[[-15  27  71 -53 -15  26 -57  46 -52  36 -35  23 -13  70  45]
 [-59 -20  61 -27 -59  37  51  32  61 -54 -34 -18 -58 -17 -11]
 [ 27  -6  34 -48 -69  55 -24  28  34 -57 -43  55  40 -27  16]
 [-72  38  28 -40  16 -54 -22 -53  48 -54  45 -39  10 -63 -20]
 [-48  66 -31 -72  22  -1  58  51  26  62  15 -39  19  22 -65]
 [ 37  68  61  69  29  32 -45 -13  46 -44 -54  43 -35 -47  -1]]
Give the 2nd entry on the main diagonal.
-20
Give the largest entry in the first column.
37
Give the 1st entry on the diagonal from the top-right corner.
45
Give the 2nd entry on the diagonal from the top-right corner.
-17
The last entry, reading row by row: -1
Give the smallest entry in the last row.
-54
The entry just left of 66 -> -48
The top-left entry: -15
Give the entry just left of 38.
-72
The third entry on the diagonal from the top-right corner -> 40
Give the third-last entry, reading row by row.
-35
Give the entry directly below -22.
58
The fourth entry in reading order is -53
Give the entry directly above -40.
-48
The smallest entry in the last column is -65
Give the maximum.
71
Give the entry directly below -34.
-43
Give the entry just left of -44.
46
Give the second entry from the end, reading row by row.
-47
The entry just left of 69 is 61
The fifth entry in reading order -> -15
The entry directly below the largest entry is 61

m = [  4  22  22   6  80  14  28 -17   2   6  42   2]
Find the 1st entry from the left.
4
Find the entry just left of the smallest entry.
28
Find the 1st entry from the right.
2
The entry just right of the largest entry is 14

W =
0.05,0.02,0.16,0.07,0.14,0.06,0.01,0.09
0.00,0.07,0.15,0.06,0.02,0.16,0.14,0.08
0.05,0.10,0.03,0.04,0.05,0.17,0.11,0.17
0.10,0.12,0.18,0.01,0.07,0.03,0.05,0.10
0.09,0.03,0.07,0.02,0.10,0.01,0.20,0.01
-0.05,0.00,0.12,0.10,0.16,0.09,0.15,0.17
0.22,0.20,0.14,0.15,0.05,0.07,-0.11,0.05
0.10,0.17,0.03,0.12,0.03,0.10,-0.02,0.10
-0.16,-0.07,0.05,-0.02,0.07,0.17,0.13,0.06
The first entry in the row that holds the smallest entry?
Answer: -0.16
The top-right entry -> 0.09
The 1st entry in reading order?
Answer: 0.05
The 2nd entry on the diagonal from the top-right corner is 0.14
The smallest entry in the last column?
Answer: 0.01
The entry directly below 0.18?
Answer: 0.07
The fourth entry, reading row by row: 0.07
The 2nd entry from the end, reading row by row?
Answer: 0.13
The 3rd entry, reading row by row: 0.16
The fifth entry, reading row by row?
Answer: 0.14
The third entry from the end, reading row by row: 0.17
The bottom-right entry -> 0.06
The entry directly below the largest entry?
Answer: 0.10
The smallest entry in the first row is 0.01
The fifth-last entry, reading row by row is -0.02
The 2nd entry, reading row by row?
Answer: 0.02
The fourth entry from the end, reading row by row?
Answer: 0.07
The largest entry in the first column is 0.22
The third entry on the main diagonal?
Answer: 0.03
The 2nd smallest entry -> -0.11
The 3rd entry on the diagonal from the top-right corner -> 0.17

Questions about the table below.
1) Find the bottom entry of the column that holds the smallest entry.
2) Find the entry directly below 7610.
3) Find the largest entry in the first row.
4) Find the entry directly above the largest entry.
5) Find the entry directly above 5418.
6) Find the entry just right of 8623.
7) Find the third entry on the diagonal from the top-right corner.
8) Find the smallest entry in the last row.
[[9828 4339 6313 7917 5097 8973]
 [7938 5427 1771 8738 5920 6836]
 [8958 4538 2769 8376 5705 7832]
 [7004 7408 9950 7987 5105 8874]
 [9627 4148 4425 8094 5411 8577]
 [8392 6171 9379 7965 4877 9021]
 [6010 7610 2210 9216 5761 4404]
 [9397 5041 8092 7883 4904 9104]
 [5510 8623 5182 8774 5005 2362]
 [6893 6530 1598 9020 5936 5652]
 [5537 8346 3547 9142 5418 3251]]
1) 3547
2) 5041
3) 9828
4) 2769
5) 5936
6) 5182
7) 8376
8) 3251

a = [[1.764, 18.285, -2.136, -18.273, -12.195, -6.210, -25.538, -0.054, -10.931, 3.697, 4.958, -2.018, 0.247, -5.087], [5.425, 2.506, 0.711, 15.222, 8.966, -9.550, 17.039, -2.992, -12.147, -6.542, 0.288, 4.988, -2.900, -12.241]]
The entry just right of 0.711: 15.222
The minimum is -25.538
Read off the entry just right of -0.054.
-10.931
Read off the first entry in reading order.
1.764
Read off the entry just left of -6.542.
-12.147
The second smallest entry: -18.273
The entry just left of 17.039: -9.550
The entry just right of 15.222 -> 8.966
The entry just left of -2.992 -> 17.039
The entry just left of -10.931 -> -0.054
